(in the rows, 128 means zero)
Each path below is one point turned by a fixed rotation once a step. After each direction that follows a path, write how fast that rotation turns it, in degrees per step (0 if it stays still).
Each turn is a multiple of 5 degrees from 10 to 175, or 0.
Each row of a path follows its step; steps can be skipped.
Rotation 1:
step 3: [137 136 116 129 125 128 123 128 104 136 127 130 123 131 129 134 128 126
 128 136 133 129 124 119 133 135 132 134 126 127 122 128 120 123 130 128
 136 128 121 133 120 129 131 124 133 120 128 119]
step 11: [120 131 118 138 119 132 128 125 123 127 128 120 125 135 132 135 124 142
 131 131 119 131 134 120 136 131 120 132 133 125 134 128 131 134 138 130
 133 123 122 128 121 132 134 140 125 128 137 120]
step 13: [126 125 120 136 139 131 113 126 123 136 123 121 135 142 123 138 134 118
 125 128 124 128 134 126 121 131 124 137 119 127 128 130 120 134 133 130
 135 128 128 127 126 124 128 128 130 131 134 137]
step 14: [136 128 130 131 124 124 121 135 121 131 121 119 126 129 137 136 123 123
 132 133 129 126 127 114 124 117 126 129 127 124 119 123 112 123 131 127
 137 129 128 135 134 135 138 124 133 129 129 118]
step 18: [131 129 120 123 128 131 112 122 114 133 136 122 122 119 130 136 123 126
 122 122 126 128 124 120 131 132 131 128 129 120 115 137 129 128 129 130
 132 125 127 123 124 126 138 129 137 118 118 131]
step 20: [128 125 137 133 119 126 132 133 121 128 128 121 121 123 114 140 132 120
 127 130 120 128 121 119 137 122 130 133 124 133 130 127 110 123 134 130
 136 135 125 127 128 125 131 132 130 120 122 120]
step 22: [120 136 117 125 123 126 134 132 119 129 139 127 134 130 128 129 127 128
 120 129 127 127 132 122 121 127 127 131 137 128 130 120 123 128 131 133
 142 114 121 129 122 127 141 135 133 122 134 118]
step 26: [124 133 129 133 122 136 124 122 127 125 130 125 125 124 121 144 128 141
 134 130 119 126 133 128 137 133 130 128 131 127 131 129 112 136 134 129
 141 136 126 126 123 135 138 132 138 130 126 126]
step 27: [120 132 131 143 130 127 122 131 127 128 129 122 123 136 133 136 115 143
 122 127 125 131 128 118 126 126 117 134 123 129 139 132 130 114 123 122
 130 124 126 127 123 126 134 135 129 130 124 131]
Speeds:
[127 127 127 130 129 129 128 128 128 126 128 129 127 130 125 128 129 126
 132 128 128 126 127 132 129 125 128 130 129 129 130 125 124 132 129 128
 125 128 124 128 129 129 132 127 131 128 129 129] | 115
[127 127 130 128 129 126 131 127 130 127 126 124 125 130 124 129 127 126
 124 126 129 128 125 128 127 128 128 132 125 128 130 129 128 128 128 125
 128 129 128 127 129 126 124 128 125 128 129 129] | 95
[129 126 128 130 127 127 130 126 126 132 126 128 126 127 125 129 126 129
 128 127 130 131 128 128 126 127 132 126 129 129 126 125 127 125 127 126
 127 126 130 125 130 129 129 131 131 125 129 129] | 170
[128 124 130 130 128 132 126 132 128 127 130 133 124 128 128 127 125 126
 126 128 126 129 131 129 128 129 127 128 126 131 128 126 126 127 128 130
 127 128 131 128 126 126 127 129 125 127 129 128] | 95
[126 126 123 124 128 128 130 128 130 127 127 130 129 128 128 128 128 129
 128 128 128 129 126 129 131 122 130 130 127 131 128 129 128 126 129 132
 130 127 129 128 125 130 128 131 127 129 128 130] | 25
Rotation 2:
step 0: [133 136 136 127 129 136 126 127 126 132 130 118 125 132 114 141 125 119
 130 135 129 134 124 134 116 140 128 129 122 122 121 121 135 129 133 131
 125 129 134 119 134 115 129 130 138 130 119 121]
step 1: [124 139 129 134 113 129 128 129 123 127 119 134 126 126 128 140 121 117
 125 128 133 129 136 122 114 125 129 125 116 119 128 136 129 134 122 128
 120 117 122 123 135 121 122 129 117 126 126 132]
step 7: [126 127 131 134 134 128 126 134 123 130 127 121 139 120 132 124 133 121
 123 131 134 129 131 133 121 124 127 136 116 125 140 142 122 119 118 134
 141 116 134 118 124 124 131 129 126 136 124 127]
step 9: [146 137 130 129 122 128 125 129 123 124 141 132 122 120 124 132 128 138
 136 132 123 128 132 122 144 139 128 135 120 131 127 131 135 140 137 122
 121 122 119 127 124 130 129 132 130 121 126 126]
step 11: [136 122 140 137 133 136 120 123 133 140 123 122 132 127 130 125 126 114
 121 131 130 136 120 137 117 131 129 125 125 128 134 133 122 126 125 138
 121 131 133 126 119 141 126 131 131 129 126 140]
step 13: [127 142 127 119 129 128 129 134 115 123 136 132 129 126 123 131 118 123
 127 131 128 139 142 121 136 125 127 130 129 126 127 139 132 127 130 123
 125 110 134 120 127 120 130 118 133 123 119 131]
step 15: [144 130 130 132 134 133 121 123 133 143 126 122 134 119 122 128 123 132
 117 134 137 119 126 130 125 140 134 122 110 131 123 128 124 130 132 128
 121 136 124 129 134 132 131 125 129 129 133 120]
step 23: [123 138 135 147 142 129 122 129 135 130 123 112 127 125 133 132 126 118
 130 120 126 131 133 132 133 131 134 135 129 132 132 125 125 122 126 125
 125 120 114 124 123 128 124 135 129 122 124 136]
step 25: [140 129 132 121 129 132 130 124 120 134 133 136 126 129 123 126 122 130
 130 137 116 131 126 126 130 133 130 129 139 129 112 143 118 129 136 128
 140 119 142 125 125 133 127 130 131 119 131 122]
Speeds:
[129 126 129 131 127 131 127 126 132 128 130 130 130 128 124 125 129 126
 128 131 128 127 129 128 132 129 127 126 129 129 127 125 133 128 127 131
 127 128 130 128 131 129 127 130 127 129 130 128] | 65
[126 129 125 127 132 127 127 129 129 130 129 130 129 129 127 128 132 129
 129 129 125 129 130 128 127 126 133 126 129 127 130 130 128 132 126 130
 125 128 127 127 126 130 127 128 127 128 129 124] | 90
Rotation 3:
step 0: [122 130 129 121 127 130 133 131 135 124 130 127 121 124 138 131 137 137
 134 127 129 131 117 123 123 136 127 125 113 126 132 115 127 134 116 122
 138 125 132 130 128 123 137 117 131 137 121 132]
step 2: [116 136 128 126 116 136 125 133 129 127 132 113 128 129 130 136 134 128
 127 124 123 141 125 119 133 135 131 134 123 122 136 122 131 116 131 122
 134 133 132 128 122 131 130 126 116 121 136 134]
step 4: [132 110 127 127 129 136 125 127 124 120 133 120 126 130 135 140 134 125
 118 129 121 130 126 123 122 128 118 126 128 127 130 132 138 135 130 126
 144 130 132 125 135 121 129 132 116 125 129 142]
step 6: [126 119 126 133 122 132 133 129 134 126 134 136 125 121 132 128 121 133
 139 119 128 124 135 131 121 130 124 132 131 126 134 124 141 120 127 126
 138 128 143 125 132 116 144 135 121 127 131 124]
step 8: [124 118 121 131 130 146 131 137 131 123 129 124 127 124 122 121 127 140
 126 123 135 130 122 117 132 135 111 129 126 134 126 120 124 124 129 124
 131 136 125 131 128 118 139 125 135 129 131 128]
step 14: [121 121 127 135 118 125 133 123 115 130 140 117 132 126 120 131 126 132
 129 124 111 136 121 121 127 134 134 123 123 129 136 122 134 130 125 128
 133 131 139 136 128 118 135 130 128 126 129 124]
step 15: [125 123 124 127 119 135 121 119 135 125 133 124 114 131 122 132 132 125
 134 120 122 129 140 121 130 126 122 121 125 121 134 119 132 135 141 122
 137 132 135 122 123 119 130 136 125 123 129 127]
step 25: [130 107 123 132 129 138 129 130 122 124 136 128 133 125 137 138 125 126
 128 131 116 136 125 125 118 125 120 133 125 128 127 131 134 130 134 130
 142 127 137 125 136 121 133 131 117 123 127 130]
step 26: [127 129 122 130 122 129 119 129 134 119 128 123 132 128 129 128 134 131
 137 122 122 144 132 117 130 128 121 129 126 136 123 125 141 132 126 123
 137 141 135 139 134 122 137 128 130 123 136 121]
Speeds:
[129 131 126 124 125 128 128 128 128 127 123 129 129 129 129 127 126 127
 131 128 128 128 130 129 127 132 126 128 129 127 128 127 131 125 126 127
 129 126 128 127 131 132 130 128 127 127 126 126] | 70
[125 128 128 131 127 124 128 124 127 129 127 130 131 129 129 129 129 130
 130 130 127 131 128 124 129 129 128 128 128 129 127 127 130 130 125 130
 126 129 127 128 124 129 127 126 127 129 124 129] | 155
[127 132 126 126 126 129 125 129 130 128 129 130 127 125 124 129 126 128
 125 125 127 130 130 129 128 126 129 124 129 126 128 129 129 129 125 129
 127 128 126 129 127 125 129 130 127 127 125 131] | 90
[127 126 129 127 131 129 129 130 129 125 129 127 128 129 129 125 128 131
 130 130 130 131 131 130 128 128 128 130 128 127 125 132 130 125 126 131
 129 131 128 128 128 129 130 131 126 128 129 132] | 20
[132 131 127 130 126 130 127 127 124 127 129 125 133 128 128 126 128 130
 124 127 127 131 127 125 130 129 128 127 128 130 128 130 126 125 128 128
 128 129 125 130 129 129 129 128 129 125 131 128] | 120
[122 129 126 129 129 127 124 127 126 126 128 130 127 129 129 129 131 127
 129 129 128 127 129 128 129 128 129 126 128 132 126 127 124 127 129 125
 127 130 128 127 132 130 129 130 127 128 129 131] | 135
Rotation 4:
step 1: [123 127 123 130 118 131 131 125 131 129 121 137 125 121 117 130 122 126
 130 135 139 122 119 133 118 127 130 124 129 118 128 137 136 133 123 117
 120 125 128 122 130 119 117 120 132 123 130 128]
step 2: [121 128 134 132 123 126 118 125 128 132 121 119 123 126 119 128 125 118
 123 134 131 121 126 122 117 127 117 123 124 126 131 137 132 141 136 127
 125 115 137 129 124 131 119 127 125 130 136 131]
step 11: [128 134 126 128 125 133 127 123 132 132 117 125 124 130 119 115 123 128
 130 128 143 121 132 125 125 129 125 117 128 131 131 125 128 133 118 140
 126 121 145 127 124 132 125 126 121 134 124 131]
step 12: [136 136 121 132 120 135 134 132 129 132 120 125 127 131 129 121 134 125
 137 132 134 119 127 129 130 133 133 136 133 132 134 134 129 138 126 118
 123 129 136 120 114 134 120 120 123 136 125 129]
step 15: [123 132 128 132 118 139 135 121 129 134 122 129 128 124 123 130 131 124
 140 133 136 126 133 121 126 132 125 135 125 122 120 125 133 133 137 126
 126 128 137 122 115 124 124 129 113 132 130 135]
step 17: [138 134 121 126 127 121 124 122 131 129 115 119 131 129 122 128 129 126
 132 133 139 121 133 131 130 132 116 123 123 127 125 132 137 135 128 125
 131 128 144 137 131 132 121 126 124 130 120 137]
step 18: [124 137 118 131 117 125 131 126 125 125 117 125 133 119 130 127 129 118
 134 137 137 132 121 135 132 132 131 131 134 127 124 126 139 135 128 115
 125 127 129 123 119 126 120 124 125 126 126 136]
step 21: [131 140 124 126 119 129 127 119 132 129 116 129 132 134 127 137 143 134
 137 136 128 126 125 125 131 129 123 130 132 124 121 122 133 133 130 129
 123 125 128 128 116 128 123 115 125 128 133 136]
step 27: [126 138 123 135 125 137 123 126 132 133 117 129 126 130 130 132 139 128
 135 127 133 128 129 124 130 125 130 129 132 117 130 132 133 130 125 120
 124 116 131 118 130 124 113 116 119 120 134 127]
Speeds:
[129 130 129 129 126 129 127 126 126 125 127 126 129 128 129 125 126 128
 127 123 127 127 129 128 128 128 125 131 127 126 125 130 127 130 132 124
 128 130 129 125 130 130 128 130 128 131 130 126] | 140
[127 130 129 131 129 128 127 130 131 129 127 126 129 128 129 126 130 127
 130 129 129 129 133 133 126 128 126 129 127 132 127 124 127 129 128 126
 131 126 127 128 127 127 129 127 127 129 132 128] | 120
[129 126 130 127 127 129 128 126 129 128 127 129 124 130 127 130 130 128
 129 127 125 127 131 125 130 129 126 127 130 126 127 127 129 126 130 129
 130 126 127 126 128 129 128 130 125 123 132 131] | 60
[131 124 128 128 132 129 127 124 128 130 129 127 130 125 129 128 129 127
 127 130 129 125 129 131 128 128 128 127 127 126 129 125 129 131 128 127
 126 130 128 124 126 129 128 131 126 127 126 127] | 20
[127 130 128 127 128 132 130 127 125 126 129 125 126 127 127 128 130 129
 130 129 128 128 129 129 127 131 129 127 128 130 131 129 124 127 132 132
 127 127 131 127 127 130 129 128 127 128 127 124] | 85
[132 131 129 126 131 126 128 126 129 127 127 130 127 126 133 129 126 128
 131 127 130 131 129 128 131 131 128 129 128 131 129 131 129 130 129 127
 127 126 126 129 129 129 127 128 127 124 128 127] | 80
Rotation 5:
step 2: [123 124 136 135 127 130 135 134 130 112 138 123 128 134 125 129 125 133
 132 118 125 130 122 128 138 136 125 129 141 133 130 129 117 132 124 129
 133 130 134 125 119 132 147 120 132 122 125 123]
step 5: [126 134 128 127 131 137 125 126 124 129 140 117 123 114 128 133 130 121
 119 122 118 142 136 126 131 131 118 119 137 128 124 132 129 132 125 133
 127 125 129 116 120 121 120 134 129 129 127 136]
step 9: [132 126 137 130 132 127 137 124 131 127 133 114 136 127 125 137 136 143
 131 131 129 124 133 138 133 125 130 130 134 134 116 135 133 128 129 125
 115 139 118 136 123 126 131 129 135 130 125 136]
step 15: [132 132 132 132 122 120 130 130 130 123 127 125 136 123 129 129 131 130
 130 136 129 130 126 128 127 142 107 128 124 133 133 127 139 141 122 130
 123 118 134 112 129 132 120 124 131 121 128 131]
step 19: [125 131 131 130 139 128 122 133 136 129 116 117 122 125 125 128 126 139
 140 134 136 120 122 134 129 136 129 122 133 132 118 136 128 139 128 134
 133 129 136 135 126 123 140 134 130 121 134 123]
step 21: [121 123 133 126 129 131 135 136 121 132 120 135 126 132 120 143 133 128
 124 129 129 125 131 136 130 132 123 132 139 136 111 128 136 127 125 125
 125 137 124 134 123 134 133 122 139 132 119 140]
step 23: [122 122 129 132 118 142 132 117 129 120 125 135 121 133 123 124 136 129
 134 123 120 130 127 124 130 139 115 133 127 137 134 127 131 141 125 136
 130 130 127 117 130 126 140 126 131 123 127 127]
step 26: [132 128 131 135 120 136 120 128 127 129 127 121 125 116 126 134 121 134
 123 132 121 121 135 134 129 126 116 127 133 131 118 134 123 137 127 132
 130 129 127 121 132 123 115 125 146 130 137 135]
step 27: [129 130 121 130 127 114 133 125 131 120 121 121 133 125 143 132 129 131
 132 131 134 123 134 137 130 132 114 125 135 129 131 132 123 143 124 128
 132 123 139 127 127 129 123 132 141 127 138 129]
Speeds:
[130 128 125 132 126 128 124 131 130 127 128 127 128 127 131 128 127 127
 124 126 126 129 131 128 130 129 126 128 127 125 130 129 132 129 128 128
 125 126 129 127 127 126 126 127 129 130 130 125] | 35
[132 124 131 127 127 130 127 128 125 128 129 127 127 128 128 130 126 127
 127 126 129 131 126 127 128 128 126 128 125 126 128 131 127 129 130 128
 133 133 128 127 128 128 129 129 127 127 131 127] | 120
[126 128 127 125 128 129 126 129 125 128 130 132 127 124 128 128 130 125
 126 126 127 127 126 124 126 130 126 127 127 129 128 126 130 131 129 129
 125 128 128 127 125 129 129 128 126 127 126 130] | 40
[130 128 130 127 126 128 130 125 130 131 130 131 127 129 125 129 125 127
 126 128 128 129 125 128 129 127 128 126 133 126 132 129 129 130 127 129
 128 124 129 126 129 129 126 128 129 126 128 129] | 35
[129 129 127 124 133 129 127 128 131 129 125 126 125 126 126 125 127 126
 127 127 124 128 127 130 129 128 127 128 126 126 130 128 126 128 129 129
 128 129 129 129 129 124 129 130 129 128 127 131] | 55
Rotation 6:
step 0: [117 130 123 118 143 128 120 131 129 133 122 127 127 125 134 132 124 138
 136 127 136 141 140 123 123 131 121 137 126 130 123 123 130 133 125 129
 119 120 135 133 133 132 137 142 125 128 126 137]
step 1: [142 132 121 125 128 123 136 134 127 115 119 128 117 126 131 124 127 118
 126 125 122 130 136 107 121 124 128 130 127 134 123 129 127 126 121 133
 129 111 130 122 118 123 125 128 125 133 130 132]
step 4: [125 121 128 128 126 133 123 120 133 122 134 137 123 124 115 130 126 128
 126 135 117 128 139 141 138 121 141 135 124 137 133 131 123 135 132 122
 121 131 127 131 127 145 134 128 133 119 123 129]
step 6: [129 133 126 125 127 151 136 130 131 131 134 126 126 126 142 121 122 127
 132 122 131 138 121 124 124 130 128 119 129 134 126 132 134 137 126 114
 136 133 124 128 127 127 143 127 124 130 126 140]
step 8: [128 124 138 130 129 120 128 141 132 126 135 116 123 127 129 128 126 110
 128 122 127 120 137 115 129 131 122 130 124 128 138 135 133 122 126 123
 119 133 126 132 134 132 112 124 136 126 118 135]
step 18: [117 131 125 120 134 126 130 126 129 127 128 121 129 128 125 117 131 122
 137 126 138 146 130 141 122 134 123 123 124 126 123 116 127 125 142 143
 128 123 118 126 124 121 128 132 132 130 128 133]
step 23: [119 116 132 130 132 126 117 123 141 133 119 141 130 124 127 128 125 130
 135 113 127 131 130 129 126 131 125 129 126 137 130 111 135 132 127 120
 133 135 135 130 119 133 123 126 129 129 135 117]
step 25: [133 125 114 134 134 125 123 133 122 133 118 126 125 122 131 138 127 128
 124 130 135 131 126 129 129 137 132 121 126 126 126 131 133 125 129 134
 122 141 120 132 123 119 139 135 135 149 122 139]
step 27: [126 139 136 123 131 126 124 123 133 115 135 139 124 125 117 121 127 132
 128 126 131 124 137 137 124 136 121 131 130 127 140 125 126 112 132 136
 131 128 121 125 129 126 124 136 137 117 127 142]
Speeds:
[132 129 128 124 125 131 129 129 127 126 129 130 129 128 125 129 127 129
 125 129 129 127 128 134 128 128 128 125 128 128 125 129 128 128 130 127
 127 128 128 129 128 132 126 128 128 126 132 129] | 45
[130 129 130 127 135 130 130 126 128 125 124 126 127 128 130 131 128 129
 128 129 130 129 127 129 131 126 129 129 130 128 128 129 128 132 128 130
 128 131 129 128 128 128 129 126 127 129 131 131] | 115
[131 127 127 127 131 126 126 128 126 131 131 129 128 128 127 131 127 133
 131 129 131 129 128 128 126 126 128 129 128 128 124 127 128 130 128 128
 127 130 128 127 125 126 127 128 130 124 127 125] | 155
[126 132 125 130 128 130 127 127 127 128 128 129 128 128 128 122 128 129
 129 129 132 129 129 127 125 127 125 128 130 127 129 128 126 131 128 127
 128 129 125 128 131 128 128 130 130 124 130 129] | 120
